Where one turn sends some rows of the set: a few examples, then the rows asked:
Gamo: 7	22	-12	-12	15	4	-17	-5	-13	-27	-7	-9	7	34	-7	1	19	20	5	-6	21	10	22	-5	21	1	9	3	-39	-15	-9	-19	9	8	-18
fudo: -12	10	6	-8	4	1	-16	-4	14	-2	-7	31	-8	15	-6	-6	-18	2	-40	20	1	-13	16	11	-7	-6	-1	5	8	-13	2	-15	-10	-5	-2
kemar: 17	-20	14	1	22	-11	5	21	-39	25	3	-15	-6	13	1	-11	16	0	33	-30	-5	17	7	-2	10	-6	-6	-23	15	9	14	1	10	10	-6
zom: 8	-15	29	8	20	-4	-25	15	-30	2	-33	-7	22	-5	-6	-16	27	10	19	11	6	21	-15	10	-2	-2	-12	-16	24	5	-1	11	7	0	-11
mifad: 10	-9	-4	17	3	-1	-8	22	-39	25	7	-10	4	19	-3	9	18	8	34	-22	7	23	5	1	7	-14	1	-31	2	20	12	10	19	2	-5
lofot: 19	-12	17	4	27	3	-21	3	-21	21	-31	-12	2	10	-12	-4	18	-1	6	4	1	30	-5	22	-10	-5	-22	-14	38	-4	4	-1	4	-9	-20
febom: 0	2	-20	6	-11	-7	-4	20	-20	13	30	5	-8	26	-5	5	-4	8	13	-17	5	0	15	-8	6	-18	15	-29	-17	21	15	-1	16	12	14
mip: 26	-12	-5	6	21	-5	-7	16	-27	29	-8	-22	-4	25	-8	-3	16	3	30	-15	-6	21	4	17	-1	-19	-7	-31	20	13	3	-11	6	-6	-3
nilo: 8	24	-8	-17	15	7	-23	-10	-13	-30	-8	-9	6	33	-16	-6	15	16	-9	0	25	10	15	-6	13	6	3	10	-33	-17	0	-18	15	14	-20
Vip: -14	1	15	-5	-5	-3	-25	-20	12	-7	3	31	-4	-5	2	10	-8	-5	-38	24	11	0	12	-6	-7	8	-4	-1	1	-5	16	6	0	3	-1
seban: 0	-1	23	-4	18	5	-26	-8	-1	6	-32	14	0	5	-12	-6	0	-2	-30	22	5	13	0	18	-13	2	-19	3	32	-16	4	-3	-4	-9	-20
Fab: 24	9	-4	-17	23	-1	-20	-17	-10	-24	-8	-30	4	22	-1	13	34	6	15	-5	17	21	17	-4	12	4	-4	-6	-29	-8	-10	-18	5	6	-19
bim: 18	18	-3	-22	18	4	-28	-19	-12	-29	-10	-20	5	26	-17	-3	20	8	-11	4	25	16	9	-7	4	9	-7	8	-24	-14	4	-17	16	17	-22
relu: -4	-10	31	5	10	4	-29	-18	-8	4	-20	16	8	-12	4	14	13	-5	-16	19	14	24	3	4	-6	13	-18	-4	20	-6	12	17	3	-7	-20
pusep: -8	-7	36	-3	12	-2	-29	3	-6	-14	-32	15	18	-16	0	-9	15	5	-15	30	8	5	-8	7	-8	4	-13	-2	18	-7	-6	9	-6	-1	-11
luvep: 11	-22	33	2	30	-7	-10	4	-29	15	-24	-4	0	-3	-3	-13	19	0	13	-7	1	30	-2	3	6	9	-16	-14	33	-10	17	12	9	4	-18
Sug: -7	-10	34	-7	22	-8	-16	-5	-5	-4	-25	20	-6	-11	-3	-9	4	0	-22	15	1	18	0	-2	3	15	-12	-5	30	-26	12	13	2	5	-18
sige: 11	-7	-7	-2	-1	-15	-4	26	-21	4	19	-8	6	18	-3	-21	5	9	24	-9	-1	-15	6	-3	2	-22	13	-23	-14	31	6	-14	7	16	26
dov: -19	3	17	-17	4	-11	-7	5	11	-14	-1	32	-17	-3	0	-4	-13	1	-37	14	-3	-8	11	-10	2	5	1	-5	8	-23	6	3	-5	11	-5
Bepas: 17	-15	8	8	14	-10	-13	27	-38	11	-8	-18	16	11	-8	-22	22	12	38	-8	2	11	-7	6	3	-15	1	-27	8	24	5	0	14	8	9
paz: 5	-8	-5	-9	4	-14	14	30	-24	15	27	-3	-17	20	4	-6	0	0	18	-31	-8	-8	17	-9	11	-16	7	-24	-7	13	8	-9	3	17	7
vanoz: -13	4	-2	-18	-4	-14	7	22	2	-4	25	21	-23	12	3	-3	-15	0	-17	-9	-8	-21	19	-13	6	-10	10	-15	-11	-4	4	-7	-5	16	7
bivi: 14	-1	-21	1	7	-10	3	20	-12	21	15	-6	-12	34	-4	-3	-1	7	20	-17	-10	-3	20	10	4	-28	11	-28	-3	17	0	-22	0	-2	15
Doz: -12	8	-11	-5	-16	-8	-12	0	6	-3	28	25	-11	14	-2	6	-17	2	-23	6	7	-11	19	-12	-1	-7	13	-13	-17	9	18	-4	8	12	16
gibun: 7	-16	22	16	14	4	-21	2	-34	20	-18	-4	12	0	1	13	26	2	20	-5	12	35	-1	7	1	2	-15	-19	20	6	10	18	11	-8	-22
mota: -14	0	21	-13	-3	-7	-21	2	11	-21	-5	24	8	-9	5	-8	-3	0	-30	29	4	-21	5	-1	-10	-2	-1	2	-4	1	-5	-5	-13	6	7
Bipef: 26	11	-2	-23	22	1	-27	-22	-10	-26	-9	-30	4	20	-10	6	30	3	0	1	21	22	10	-5	4	8	-11	1	-22	-10	-2	-17	12	12	-22
big: 15	15	-9	-12	19	1	-15	-9	-12	-25	-6	-19	6	29	0	11	29	15	16	-8	17	15	23	-4	21	0	6	-5	-37	-10	-14	-18	5	3	-18
Dod: -5	9	-15	-6	-1	-7	-1	10	9	5	15	20	-15	30	-2	-5	-19	6	-16	1	-6	-20	26	7	1	-21	14	-10	-9	3	0	-24	-9	-1	15
niki: -5	1	0	-14	-9	-14	-8	14	3	-12	21	13	2	7	3	-14	-8	3	-10	9	0	-31	12	-6	-5	-16	11	-9	-20	20	1	-16	-6	15	25

Fab turns into -> big
Vip turns into -> relu
Bepas turns into -> sige
Where do these go?
fudo turns into -> seban
paz turns into -> vanoz

Where one turn sends some rows of the set: a few examples, then the rows asked:
dinuz: 1	6	-34	30	17	-5	-20	7	12	29	10	-49	2	-22	-11	-10	-9	-18	-17	-3	25	-9	17	8	-14	-2	16	14	-7	-7	-6	-11	-1	3	-1	1
delod: 11	-27	-12	-4	4	-10	-19	4	-5	-6	0	-15	-8	-28	5	-18	-11	-8	-4	6	-7	-4	10	18	-5	-5	28	-13	-16	11	-3	1	-29	38	12	1
selor: -13	1	-34	5	23	1	-9	10	-6	20	-31	-16	-23	-33	-3	-4	-12	24	24	-12	21	9	6	4	4	-8	18	15	-16	26	0	23	-32	16	7	-1
Fon: -8	-3	-37	-4	30	-4	-18	26	6	18	-35	-10	-17	-41	-7	1	-9	8	9	-12	24	4	3	16	20	-11	9	17	-5	21	-13	21	-30	20	-6	-6
Tudip: -36	-8	-13	0	12	-5	12	-3	-35	17	-25	-2	-16	-17	16	-3	12	-29	24	-1	13	-3	16	6	-15	-9	0	-41	0	23	10	6	3	19	-10	-7
det: -34	-13	-19	-4	24	-19	-11	11	-19	25	-21	13	-5	-29	12	-2	14	-39	12	0	12	-4	16	11	3	-3	-2	-40	8	19	3	5	11	23	-28	1
gir: -1	-5	-23	5	17	25	-7	-1	15	-7	-24	-7	9	-21	36	-18	-10	-4	3	25	15	-10	4	3	-24	6	14	-12	21	11	5	19	-13	36	-1	12
Fuzen: -20	11	-30	41	0	-7	-24	11	-6	18	-16	0	9	-13	-16	5	-10	18	4	10	25	6	31	6	-2	-13	3	6	1	24	8	5	17	11	-51	-8
fena: -9	-1	-31	26	4	-16	-3	-14	8	11	0	-10	10	-21	-3	2	-5	20	16	6	40	-8	32	31	-14	-24	14	12	13	15	19	-10	21	2	-49	-6
Febo: 2	-3	-62	-15	28	-25	-21	4	2	28	-20	-28	-14	-29	11	5	-11	6	16	-12	7	-13	-11	26	9	-35	22	-2	-7	21	24	9	-19	-2	-30	15
ser: -12	8	-31	41	-17	1	-7	9	-19	7	-17	-14	-15	-2	-16	10	-9	8	2	2	19	-10	27	10	7	-34	-7	4	9	23	-4	10	9	11	-36	-20
Beson: -18	14	-38	6	-10	-5	-1	-12	-14	14	-5	-9	-18	-8	-4	14	-4	17	13	-1	34	-15	20	4	16	-36	0	-6	22	18	13	31	15	-11	-26	-17
diti: -3	-2	-27	-11	-15	-1	24	14	21	38	1	-32	-17	-33	26	-1	-1	-4	2	13	5	-22	5	20	6	-16	25	-22	37	-3	13	-21	0	23	-22	-16
pesip: -8	-4	-19	-24	15	-12	-32	14	-4	15	-15	-13	0	-36	17	5	-17	-1	9	13	0	4	-7	4	-13	-12	21	-26	-18	23	8	12	-39	27	5	-23
Todi: -5	9	-16	-9	10	-23	-6	-26	-13	43	-7	-3	-13	-19	26	-7	15	-32	12	-4	13	-21	14	2	-3	-16	9	-31	18	30	13	-3	9	31	-18	11
Mudiz: -19	-10	4	10	5	-5	-4	-7	-7	39	-10	11	-1	-17	8	-28	1	-16	17	-20	7	-5	28	19	-16	0	4	-35	2	36	11	-13	2	23	-20	5
dupob: 8	-17	-28	-30	17	-21	-28	-7	0	10	4	-22	2	-27	20	-18	-13	-3	6	6	1	-11	-7	23	-18	-11	34	-31	-10	11	28	5	-26	11	-6	-6
mes: 1	-3	-51	-20	22	-11	7	1	3	12	-27	-28	-3	-26	11	12	-14	11	19	-11	10	-5	-6	34	-1	-39	21	-3	-21	22	26	5	-19	-5	-20	11
der: -13	2	-24	-6	-8	-4	16	6	25	47	7	-22	-5	-37	29	-8	-4	12	12	15	6	-7	12	10	-6	0	36	-23	25	1	30	-22	6	21	-24	0
Konut: -17	8	-52	2	19	-15	-12	-2	8	34	14	-48	3	-23	6	11	-13	-10	2	-5	19	-11	1	10	-14	-22	18	-10	-12	-7	23	-1	5	-27	-7	5
nubin: -32	14	-33	17	17	2	-15	23	8	38	-4	-36	-1	-34	-5	19	-20	-4	5	-7	25	5	7	-2	-12	-13	4	1	-16	4	-5	5	-14	-10	9	-21
Vafa: -4	8	-6	-20	14	-11	15	-19	-3	26	-19	-1	10	-24	23	2	14	-35	9	3	25	-11	19	19	-14	-17	5	-28	8	29	11	-13	9	30	-20	-1
Kefi: -18	-9	-25	17	-7	5	-3	43	12	38	-10	-21	-5	-27	9	-19	-6	-4	-7	17	-7	-2	14	13	-1	12	23	-27	19	-3	13	-22	2	27	-40	-10
fakek: -11	-22	-38	8	4	18	-7	4	2	-4	-16	-11	-3	-8	38	-14	-22	-5	10	10	-18	-21	-5	17	-19	-19	11	-37	14	13	22	14	-12	12	-15	24
vased: -28	12	-21	47	2	1	-22	14	-5	8	-16	-1	3	-19	-15	10	-9	7	5	13	27	5	34	13	-6	-7	3	-3	3	14	11	6	18	5	-50	-7
rar: 22	-7	-40	10	19	-5	-17	-2	-1	10	-18	-26	-9	-10	-10	-32	-6	8	-6	-12	8	-5	13	21	7	-2	29	12	-16	16	13	7	-11	15	-17	32
dil: 26	-4	-40	4	23	3	-8	6	-3	0	-31	-40	-6	-11	-11	-28	-4	-4	-10	-7	19	-10	7	31	-4	-10	21	14	-11	13	6	2	-18	16	-21	6
nud: -21	10	-24	49	-14	6	-12	11	-20	4	-13	-14	-24	-10	-15	12	-8	-2	4	4	17	-12	30	11	6	-26	-6	-5	13	13	-1	13	10	6	-37	-13
lamip: -23	29	-28	6	10	-7	-14	-7	8	16	-9	0	6	-28	1	24	-3	9	10	14	46	-4	24	9	5	-17	6	-7	19	13	22	21	22	-8	-43	-11
zubov: -31	8	-33	16	9	-1	-16	24	14	39	5	-23	-6	-34	-9	22	-21	-5	-1	-15	12	3	11	-2	12	-18	2	0	-14	3	-11	9	-10	-10	12	-5
Vimu: -10	-10	-2	5	7	-5	-6	5	-11	35	-19	-4	-10	-18	7	-25	6	-36	7	-18	14	-20	19	29	-14	-12	-7	-33	17	31	-4	-16	-7	27	-25	-19
refe: 4	-9	-31	6	11	17	-19	2	12	0	-15	-4	-8	-20	34	-18	-9	-13	-5	17	3	-23	1	0	0	-2	10	-14	34	9	-4	26	-12	38	0	20
baget: 10	-22	-16	-2	17	-17	-36	7	-5	2	-3	-20	-4	-32	8	-23	-8	-10	-2	13	1	-4	6	15	-17	4	30	-11	-12	10	0	-1	-31	40	1	-9
nilib: -9	8	-19	31	2	-9	-10	-11	17	15	3	-9	6	-26	-3	4	-8	11	11	2	38	-14	33	37	-14	-20	12	2	18	13	21	-12	19	-2	-53	-4
lafuz: 1	1	-27	27	4	3	-2	3	14	20	13	-41	2	-18	-13	-4	-12	-13	-17	-9	16	-6	23	10	-4	-9	15	12	-16	-6	-7	-9	2	0	10	12
som: -10	-13	-24	0	5	20	-6	12	24	11	-21	-3	-4	-33	42	1	-25	-1	17	4	0	-23	-7	21	-14	-28	0	-20	31	25	-3	10	-31	27	-3	-4
gud: -12	1	-48	-5	13	-10	1	5	15	24	12	-42	6	-24	1	20	-14	-18	-8	-10	14	-13	3	21	2	-32	11	-10	-11	-9	13	-2	6	-27	-5	5
Pofot: -5	-10	-19	-25	6	-13	-29	13	-2	13	-7	-4	-7	-35	14	8	-18	-3	4	4	-11	0	-4	4	9	-18	18	-27	-16	23	2	18	-36	26	11	-10
Moted: -17	-9	-20	20	-25	17	21	30	-1	29	-9	-30	-20	-15	10	-16	-8	3	1	11	-14	-5	15	10	-3	1	22	-29	12	0	14	-17	-3	24	-20	-9
vuvu: -17	27	-29	11	-9	-2	-2	-14	-8	13	-5	-12	-22	-17	1	26	-3	5	12	5	36	-19	20	5	14	-35	1	-10	26	13	14	29	16	-9	-26	-15
Tugof: -28	8	-26	-13	0	12	21	30	8	26	-19	-19	-3	-32	19	4	2	0	3	30	14	7	7	-4	2	11	24	-29	18	-8	18	2	6	20	-18	-21
nege: -9	-21	-44	3	20	10	-23	17	13	0	-23	-10	11	-18	37	-14	-18	-15	2	17	-6	-20	-9	25	-21	-12	9	-34	21	10	18	8	-12	16	-33	13
Dev: -1	-5	-38	29	-11	-19	-4	-16	-4	13	7	-18	-19	-14	-4	2	-3	10	11	-4	28	-27	27	28	7	-41	6	9	28	14	5	0	16	4	-39	-8
mokin: -3	5	-24	34	-15	-8	-5	-17	2	15	9	-20	-22	-16	-3	4	-7	5	10	-8	26	-31	29	32	1	-38	5	0	30	13	12	-3	13	-2	-39	-6
balir: -22	17	-38	0	11	-11	-13	-2	4	16	-13	1	11	-21	-5	15	-3	16	9	9	48	-2	21	12	6	-20	3	-2	18	16	18	22	21	-10	-45	-22
sobud: 13	-23	-25	-36	8	-17	-18	-3	4	1	4	-19	-1	-26	16	-10	-13	-10	-2	0	-5	-16	-5	30	-1	-22	26	-32	-8	9	18	6	-25	11	-2	-4
Suvam: -26	5	-33	-7	-10	4	10	25	-1	36	-6	-19	-26	-28	19	0	3	-1	1	20	-1	-5	5	-14	22	4	23	-32	29	-7	13	12	5	21	-12	-8
katup: -18	-10	-26	6	13	11	-24	7	27	25	-14	6	1	-35	45	-7	-26	12	23	6	0	-14	-5	9	-19	-11	10	-21	26	28	10	12	-25	26	-9	10

Tudip turns into -> Vafa
nubin turns into -> gud
Where do these go?
selor turns into -> mes
lamip turns into -> mokin
som turns into -> nege
balir turns into -> Dev
dupob turns into -> delod
Kefi turns into -> Suvam

Where one turn sends some rows of the set: a few examples, then the rows asked:
Runa: -18	1	17	-6	-5	0	-3	-13	-14	-18	2	26	-18	13	-6	-27	14	-18	1	-11	-7	26	13	-28	9	20	-10	-11	5
guf: -25	2	-6	6	2	1	-3	-10	8	-16	26	-12	-9	-16	35	-3	3	3	22	-12	-8	29	6	12	13	15	18	-25	-7
vop: 0	-2	3	-21	-6	4	9	-17	1	-43	-24	9	0	-17	-1	-16	0	-2	1	-10	11	1	3	27	-3	-7	8	32	-7
Mem: -11	-1	-25	17	-9	-9	9	0	-16	10	-10	8	2	-21	3	-17	-24	8	-9	-10	-7	37	-27	16	24	-5	8	-22	-9
tado: 6	-2	12	-1	-8	18	-14	4	0	17	-1	-8	7	8	8	-18	-8	-1	19	-20	-17	-15	2	-17	-11	-3	-20	-13	6
Mal: -4	-4	-5	16	-12	-34	-10	-23	-6	10	-18	2	-20	-31	5	-3	12	28	-5	-25	7	-6	-2	-1	18	-1	-1	2	-16
faf: 3	4	5	41	-10	5	4	-11	-14	11	8	-1	25	5	11	-12	3	-12	-4	27	0	8	14	0	10	18	-20	17	-10
zipe: -13	-8	-7	-12	15	8	0	-7	-11	-16	17	5	13	-21	-8	-20	12	-5	4	44	-9	26	3	14	-7	-3	-10	5	-6
Nisum: 2	5	3	-1	31	25	14	-25	1	-11	-6	24	1	5	18	-29	32	-10	-7	-12	-5	-8	22	10	-1	-6	18	-15	14
falu: -10	-9	1	22	16	-1	14	-4	-13	-30	17	9	-3	-16	27	3	5	-11	-11	-5	0	-24	20	8	-13	-11	18	-16	-13
fuz: -10	21	20	15	8	19	3	-16	3	-24	-2	-2	2	0	33	-16	12	9	17	1	-8	13	0	25	3	-12	27	20	3
gaget: -3	-2	0	15	-5	-2	7	-7	0	1	-14	8	0	-45	18	-18	1	0	-3	-56	-10	2	1	-9	7	3	22	-8	-2
vud: -16	-34	-2	11	-2	-22	3	-21	-10	-11	-9	26	-6	-4	1	-32	-2	-10	-4	-14	-10	23	5	0	25	-14	24	-29	10
nalep: 0	10	-17	23	0	9	8	-8	7	18	23	11	0	36	13	-14	-8	6	2	18	-9	3	6	3	1	18	24	-11	-2
vil: 13	-4	-9	-26	2	4	-2	-11	-5	26	17	3	-8	22	4	-8	-4	1	4	23	-3	12	3	3	5	-11	-23	-1	1
tak: 7	-3	-7	-12	-10	-17	-7	-4	-3	17	-25	17	-10	-12	-39	-11	-13	-8	-1	-3	4	-2	6	-13	2	5	-9	3	-15
Kufim: 7	-1	0	-4	5	15	-3	-14	-12	8	-38	7	3	-51	40	-10	-6	0	0	10	-4	-12	13	4	1	1	9	4	0
nimi: 7	-5	0	4	8	-6	13	-15	-30	18	-22	-4	-8	2	-7	-4	-19	1	2	1	-26	-4	-7	-23	-2	16	11	21	-26
duv: 0	19	-22	3	-7	29	16	-12	-11	4	-17	-12	15	-25	5	4	-9	24	6	11	-10	-2	-2	14	-9	4	8	15	-11
Dafev: 2	-7	12	-1	24	-14	9	-20	-22	5	-11	2	-5	-1	-4	8	7	-16	-9	-12	30	22	9	9	29	18	-3	-26	-7
sudu: 2	-11	-14	2	20	-24	-4	-23	19	4	7	15	12	0	-11	-22	16	-3	-16	4	19	24	8	19	34	-3	16	3	1

Nisum turns into -> nalep
Kufim turns into -> nimi
vop turns into -> tado
Where do these go?
Dafev turns into -> falu
gaget turns into -> duv
vil turns into -> vud
Runa turns into -> guf

